One turn moves each row of this set onto another row. After a few examples, where does it send each row asked below?
J_287: [ 23  30   3 -18   0 -10   7  27   0  11  17   1 -20 -14]
J_74: [ 28  22  10 -13   6 -21  20  34  -9   3  10  13  -9  -3]
J_217: [ 17  22   5  -5 -11 -20   3  22 -18  20  -7 -10  -5   2]
J_101: [ 26  15   6 -10  -6   5  -5  14  14   9  -7 -11 -22  12]
J_951: [ 13  11  -9  -6  -8  -4  19  46 -12  -9  -3   2 -11  -1]
J_997: [  6   5  -9 -17 -15   0   8  45  -3   4  -6   3 -15  -8]
J_410: [ 23  20  -7 -21  12  12  -3  26  10  -5 -29  -4 -12   9]
J_325: [ 25   6  -1 -16  17  -4  11  19   6 -10 -26 -12   0  18]
J_798: [ 20   6   2 -32   5   0   1   9  16  -1 -18 -10 -14  15]
J_630: [ 17   6 -20 -19   9  10  19  22  17  -7 -13   5  -3  -8]
J_306: [ 10   8   3  -2 -12 -13  -7  22 -13  12 -16   1  -2   4]
J_949: [ 34  18 -13 -13  13 -15   7  35 -10 -19 -14   3   0   2]
J_878: [ 19   5 -14 -26  -2   4  25  25  11   6 -10   4   4 -19]
J_872: [ 31  31   2 -11  -5 -27  11  30   1   2   9  -7   1 -11]
J_623: [ 31  23  12 -24 -10  -5   5  15   6  21   8  -5 -15   7]
J_587: [ 17   6  -1 -20  21 -15  17  28   2 -19 -16   9  -8   5]
J_155: [ 22  21  -5 -24  22 -20  24  32  -8  -8  -2   1   2  -7]
J_127: [ 20  16  -7 -17   5  -6   3  -2  12  21 -17  -6   2  -5]
J_405: [ 20  34   8 -20  -5   0   1  21  22  16  -6 -15 -11  -4]
J_575: [ 23   8  -2 -11   0  -9   9   3   2  14 -21   2  16  -8]

J_997 turns into J_878
J_872 turns into J_949
J_587 turns into J_798
Now these:
J_951 turns into J_630
J_101 turns into J_287

